Each named move below is a turn or a mirror, shown by a few rows before and after it. Which moves, in which order, take the first row of each later pair to the second? The first pair is answered.
q937:
[ 10.0  -8.9 -22.0  -4.1  -7.4  -8.8  -5.7  -0.8   9.3 -26.1  -4.0   7.2
   7.8] -> [ 13.0  -6.9 -21.5  -6.4  -6.5  -7.1  -4.1   0.5   8.1 -23.1  -3.3   6.9
   9.1]
[ -3.7   9.5 -21.7   6.8   0.4  15.4 -13.8   6.7  -8.4  10.7  16.2  40.9
  10.2] -> [ -6.1  31.9  11.6  -9.6  -6.2 -15.2   4.1  14.6  21.5 -16.8   1.3 -15.0
  23.5]
[-22.0   7.6  18.9  -3.5   9.5   2.9   2.8   8.2   3.2  16.5  -1.2  -6.1
   3.3] -> [-22.1   2.6  10.9  -0.5  10.1  13.5  -1.9   9.2  -2.3  22.4   4.2   4.2
  -0.1]
q26:
[  2.8   1.3 -15.8  -1.2  -5.1  -2.2   1.9   1.7  -1.5 -12.8   2.9   9.1
   8.6] -> [  3.5   2.7 -17.4   1.2  -3.5   2.5  -2.5   0.7  -5.4  -2.9   8.8  16.4
   6.8]
[ 14.3  17.3  23.7  -1.2  -3.4  -4.8  11.3   6.3  24.2  22.1   5.5 -36.1
 -12.4] -> [ 18.6  12.6  15.9  -4.0 -10.9  -9.7  16.5   5.7  31.4   7.8   0.6 -38.1
  -8.9]
[ -2.0  15.8  17.8   3.3   3.9  14.9  -1.6  -2.3 -13.2  21.4   6.3 -12.5
  -9.8] -> [-10.0  18.7  25.5  -1.0   8.0   9.2   6.9   0.8  -3.5   6.5  -0.5 -20.8
  -0.8]
[  1.8  25.0  40.8  -6.5   2.7 -15.1  -2.5   8.0   6.3  13.9   1.9 -47.1
  -6.0] -> [ 12.5  20.9  29.1  -9.7  -6.0 -25.7   1.0   2.6  15.1 -11.1  -3.2 -51.5
  -2.8]
q985:
[  0.6  11.9  13.8 -12.4  11.2   1.9   2.5   6.9  -8.7  33.6   8.4 -10.3
  -6.6] -> [-18.7  14.2  18.5 -10.0  15.0 -10.6  13.9   6.7   9.1   3.9 -13.0 -14.4
  10.0]
[-16.9 -11.0  -9.1   1.9  -2.1  -2.0   8.2  -4.0  -1.0  -0.3 -12.7  22.9
  -5.0] -> [-13.0  -9.0  -6.5   2.2  -5.2   1.8   3.3  -3.3  -6.5   9.7  -4.1  25.2
 -11.0]
[ -3.3   0.1 -10.1   6.7   5.5  -5.1   7.1   6.9  12.8   0.8  -6.4  -0.8
  16.1] -> [  7.9  -1.3 -13.1   9.5   1.9   2.6  -1.7   4.5  -1.3  16.9   5.2   2.2
   3.0]
q81:
[ 1.6 -0.7 -5.6  2.4  1.8 -0.3 -0.5 -5.2  9.3 -9.7  2.7 -6.7 -3.1] -> [  2.7   1.1  -1.1   5.3   4.4   6.1  -2.0  -3.8   4.0   6.6   9.7  -6.1
 -10.2]
[-14.9  -1.3  -0.9   9.7   8.3  11.6  -6.9   2.7 -10.5  13.5   1.8  17.0
   4.4] -> [-12.2  -4.0 -10.5   4.0   3.2  -0.8   1.3   0.6   3.2 -16.6  -9.2  15.2
  16.3]
[-28.9  -6.2  -1.9   2.7   3.9  -2.2  15.2   7.2   7.5 -34.8 -31.5  25.1
  27.8] -> [ 18.4 -22.0 -28.1   6.3  -7.1  22.0 -12.5  -0.4 -28.8   7.9   9.0  42.6
 -10.1]
[ 10.1 -23.0 -24.7   1.3  -3.6 -14.6   4.9   6.9   3.7 -14.4 -16.5  17.7
  11.8] -> [ -6.2 -15.5  -6.3   6.7   6.1   3.6  -1.5  15.5 -13.7  33.7   0.3  20.2
  -0.6]
Pairs:
(2 to 3 moves a pair)
[-56.6  -2.5  24.5  23.5  16.8 -12.0  20.1  -5.0  22.8 -25.3 -37.2   0.8
  31.8] -> [-22.8 -35.3 -22.5  39.5  15.8  17.1  -7.8 -16.8 -17.3   3.9  -4.2  62.3
  -1.0]
q937 q81 q26
[-24.2   4.4  20.5  -5.1  13.7   0.3  12.2   2.5  -1.2  11.9  -7.5  -9.0
   8.3] -> [ -9.2  -3.8   2.9  -6.3   1.3 -11.4  17.2  -3.1  10.6 -23.0 -15.2  -9.2
  10.6]
q81 q81 q81
[ 17.9  10.1  14.0 -19.5  10.0 -12.8   0.0  -1.5  13.6   0.1   6.4 -30.7
  -4.5] -> [ -2.3  12.4  21.5 -15.3  20.7  -3.6  -0.6   6.9   8.7  21.6   6.0 -18.0
  -4.1]
q937 q26 q937
[-10.3  19.1 -18.7   3.7   4.7 -19.7   3.9 -16.9   7.0 -18.6  -1.5  42.5
  17.2] -> [ -8.0  41.3  19.3  -6.7   1.1 -31.8   9.1 -11.2  21.1 -11.3  -2.1  -6.7
  13.4]
q81 q937
[ 26.9  -6.1  18.0  -3.7 -28.1 -10.8 -15.2   0.0   6.0 -21.2  -8.5 -27.1
  -3.6] -> [ -4.5   2.8  47.1   3.2 -12.9   3.2 -16.6   8.8  -2.2  19.7  -3.8 -27.3
  -4.2]
q26 q81
[ 62.2  15.1   1.4 -24.5 -22.0 -28.1 -14.9  -2.0   5.1 -17.4   6.9 -52.5
  -3.1] -> [ 28.0  10.1  -9.2 -18.5 -13.9 -38.3  -2.0   1.5  18.7 -57.6 -26.8 -29.4
  25.9]
q26 q937 q985
[ 10.1   5.3   8.8 -13.1 -11.8 -18.9  10.6   4.3  15.1 -20.9  -3.2 -34.4
   7.4] -> [ 15.6 -15.0 -24.9  -5.4 -10.0 -10.1   3.9  -3.9   9.5 -35.2  -8.2   1.2
   6.4]
q26 q937 q985
[ 22.3  -5.3  -9.5  14.2   1.6  16.9 -27.3   4.7 -24.7  32.4  20.4   4.7
 -30.0] -> [-19.0 -15.0 -21.8  27.2  16.9  18.5 -16.8   5.4 -13.8   7.5  -7.1  42.7
  -3.8]
q985 q937 q81
[-24.0   3.1   7.9   6.3  22.4  12.2  -5.2   6.2 -11.1  43.0   6.7  19.5
 -11.1] -> [-19.8  15.8  31.3  -5.1  17.5   0.3   0.0   8.7   3.2  33.1   4.5 -18.6
  -5.6]
q937 q985
[-31.6  18.5  35.3  -6.9  15.7  -8.1  15.9  12.4   9.4   7.9  -0.7 -23.4
   2.6] -> [ -8.2 -19.4 -25.3   6.9  12.9  11.3  -3.4  -0.8 -17.2   2.2   6.8  48.7
 -11.1]
q26 q937
[ 23.6  11.0  -5.9 -31.9 -10.2  11.3  -6.0 -23.6  -3.3 -31.0 -11.5   1.1
   1.4] -> [ -0.5   4.9  -9.2 -18.1   5.7  29.2 -13.1 -20.9 -17.1  -6.5 -10.3  36.1
   5.2]
q81 q81 q937
[-52.5  17.1  50.6  16.1  18.8   1.8   8.7  21.6   3.0  11.6 -12.9   3.2
  13.4] -> [ 33.5 -22.6 -32.5  12.4 -20.3   0.6 -11.7  -5.0 -10.7 -42.2   4.2  36.7
  -9.6]
q937 q26 q81
[-14.5 -12.6 -21.3   9.6  12.7  14.4  -6.3  -0.3  -7.3  -1.0   1.2  43.1
   5.2] -> [ -1.5  13.5  30.6  -4.7   6.8   5.6  -5.7   8.9  -6.9  33.6  18.3 -21.3
  -5.6]
q937 q985 q26
[ 15.4 -14.8 -27.5  10.2   0.4   5.8  -4.7 -13.8 -12.1 -11.2  -2.7  36.0
   0.4] -> [ 20.7 -12.4 -24.4  11.2   2.4  10.4  -9.8 -12.5 -20.9  11.6   7.8  31.2
  -5.8]
q81 q81 q985
[ 22.8  -8.1  -5.2  -1.5 -18.4   3.3   1.8  -1.1  -9.4   3.5   7.5  -6.4
  -7.7] -> [-19.4   1.5  16.4   5.3  -1.1   3.8  11.7   8.6  -3.5  11.7  -5.8  -3.2
   8.5]
q81 q937 q26
[ -5.9  -2.8  38.4  -6.1   8.7  18.8 -19.1  24.1 -26.6  31.6  -6.3  -0.4
 -18.2] -> [ -5.2 -30.4  -4.9  -2.3   3.9   8.6 -12.1  13.3  -8.9 -36.8 -37.7  35.2
   6.0]
q985 q937 q81
[ 35.1  -5.8 -14.9   2.4  -6.4  18.3 -14.1 -22.1  -6.6  24.5   8.8  18.5
   1.3] -> [ 30.6  -4.0 -17.0  -5.6 -13.8  -7.0   0.1 -17.6  21.5 -19.9 -14.3   0.9
  18.6]
q81 q81 q937
[ -8.8   7.6   8.3 -13.1  -8.7 -18.3   9.4   1.6  23.4 -31.3 -15.0 -26.1
  12.5] -> [ 13.7   4.6   8.1 -15.8 -15.8 -15.6   6.6   0.3  19.4 -22.3  -0.1 -33.8
   3.3]
q81 q937 q985
[-30.8   4.7  17.1  16.1  24.9  26.6  -3.9   4.5 -24.5  55.6  10.9  17.4
 -10.6] -> [  8.1 -10.1 -21.4  -5.2  -8.8 -18.0  14.3  -9.9  19.1 -67.6 -28.9  -3.5
  16.2]
q26 q985 q81
[-16.5  11.3  33.1 -16.1  15.6  -4.3  19.9   3.1   7.4  23.7  -7.1  -9.7
   7.9] -> [ -6.5   8.9  30.1 -19.1   7.8 -11.9  24.3   3.1  14.5   8.1 -11.0 -20.7
  10.3]
q985 q26
[-25.6   2.4   0.3   7.8  12.2  19.1   5.1  -6.8  -4.6  28.5   5.6  28.5
   9.6] -> [-14.4  13.3  11.1  -9.0  -4.1 -10.6  20.8  -7.1  24.5 -21.1 -11.5 -17.5
  21.7]
q937 q26
[-26.7   7.4  17.0   0.0  16.3  -4.5  13.7  -5.6  10.4 -15.4   6.0  15.2
  -1.3] -> [ 20.8  -0.5   4.7  -6.6  -2.3  -3.8   1.1 -14.8   3.6 -14.6  30.2   0.9
 -22.9]
q81 q937 q985
[-75.4  22.2   9.6  25.4  37.0  -6.3  23.4   8.4  16.4 -10.4 -25.1  17.2
  19.8] -> [-52.3  18.5   9.1  33.0  40.2  19.3  -0.6   7.2 -16.3  51.7  15.9  29.1
 -13.8]
q81 q81
